Read these off the table that follows. Counting starts at 0.
1) What is the entry at row 0, column 1?
2) What is the top entry of the column that holds the smallest entry?
3) What is the entry in row 1 and column 0?
4) What is the entry in row 0 and column 2?
5) What is the entry just right of the smallest entry?
6) What is the entry in row 2 and column 0?
7) What is the entry directly above 42?
8) What is the entry in row 0 and column 0?
[[-48 -15  47  -9  14 -11  10  27 -19  -1  -8  35  -1 -10  19]
 [-58  -2  60 -42 -14 -64  32  39 -30 -21 -25  42 -14  23   7]
 [  4 -33 -21  35  33  37 -36  14   7  21  19   3  64 -26  -9]
 [-61  -1  55 -45  10 -31  34  18 -31 -24 -14  36 -45   3  17]
 [-50 -54  27  30  27  38 -43  11 -39   2 -37  19   5 -18  60]
 [-32  -6 -22  -2  37   6 -25  17  15  10  14   3  87 -21 -40]]
1) -15
2) -11
3) -58
4) 47
5) 32
6) 4
7) 35
8) -48

[[ 0.20  0.04 -0.12  0.21 -0.16  0.02 -0.10  0.06  0.17]
 [ 0.20  0.04 -0.12  0.21 -0.17  0.01 -0.10  0.06  0.17]
 [ 0.15  0.03 -0.16  0.25 -0.20 -0.01 -0.05  0.04  0.16]
 [ 0.19  0.04 -0.13  0.22 -0.18  0.01 -0.09  0.05  0.17]
 [ 0.17  0.04 -0.14  0.23 -0.18  0.00 -0.08  0.05  0.17]
 [ 0.19  0.04 -0.12  0.21 -0.17  0.01 -0.10  0.05  0.17]
 [ 0.19  0.04 -0.13  0.22 -0.17  0.01 -0.09  0.05  0.17]
 [ 0.18  0.04 -0.13  0.23 -0.18  0.00 -0.08  0.05  0.17]
 [ 0.17  0.04 -0.14  0.24 -0.19  0.00 -0.07  0.05  0.17]
 [ 0.17  0.04 -0.14  0.23 -0.18  0.00 -0.08  0.05  0.17]
 [ 0.15  0.03 -0.15  0.24 -0.19 -0.01 -0.06  0.05  0.17]
 [ 0.14  0.03 -0.16  0.25 -0.20 -0.02 -0.04  0.04  0.16]
 [ 0.21  0.04 -0.11  0.20 -0.16  0.02 -0.11  0.06  0.17]
 [ 0.16  0.03 -0.15  0.24 -0.19 -0.01 -0.06  0.05  0.17]
 [ 0.15  0.03 -0.15  0.24 -0.19 -0.01 -0.06  0.05  0.17]]
Counting starts at 0.
The entry in row 0 and column 0: 0.20
The entry at row 2, column 0?
A: 0.15
The entry just right of the centre entry?
A: 0.00
The entry directly below the centre entry?
A: -0.19
The entry in the top-right corner is 0.17
The bottom-left entry is 0.15
The entry directly below 0.14?
A: 0.21
The entry at row 0, column 1?
A: 0.04
The entry in row 1 and column 0?
A: 0.20
The entry in row 2 and column 1 -> 0.03
The entry in row 1 and column 1?
A: 0.04
The entry in row 0 and column 2: -0.12
The entry in row 2 and column 2?
A: -0.16
The entry in the bottom-right corner?
A: 0.17

arr =
[[ 33 -29  22   4  -4  58 -67  23 -13]
 [-40 -52  31  74  10  68 -41 -14 -31]
 [ 74  41 -38 -60  13 -31  50  69 -41]
 [ 43 -13 -42 -22  54  53 -15   9 -43]
 [-34 -63  60 -48   0  42 -17 -52  -1]
 [ 42 -17 -71  59 -28 -37 -22 -73  51]
 [-47  74  12  21  32  41  71  17  10]
 [ -8 -41  51 -63 -28 -31 -12  70  28]
 [-54 -43 -38 -45  25  38  31  49 -43]
 [ 26 -22  43 -53  -2  58  -2  25   9]
 [ 26   3 -74  63 -53 -14 -18 -65   9]
 [-26 -42  73  12 -31  38  36 -30 -26]]
Rows and columns are numbered from 0.
The entry in the top-left corner is 33
Read off the entry just right of -45.
25
Read off the entry in row 0 and column 2.
22
Read off the bottom-left entry.
-26
Read off the entry in row 0 and column 1.
-29
Read off the entry at row 1, column 2.
31
The entry directly above 36: -18
Read off the entry in the bottom-right corner.
-26
The entry in row 2 and column 2 -> -38
The entry in row 2 and column 0 -> 74
The top-right entry -> -13
Read off the entry just left of 70.
-12
Read off the entry directly above the smallest entry.
43
Read off the entry just right of -74.
63
Read off the entry just right of -34.
-63
Read off the entry just left of -74.
3
Read off the bottom entry of the column that holds the smallest entry.
73
The entry just left of 36 is 38
The entry at row 2, column 1 is 41
The entry directly above -71 is 60
The entry in row 1 and column 0 -> -40
The entry just left of 32: 21
Read off the entry directly below -47.
-8
The entry just left of -45: -38
The entry directly above -15 -> 50
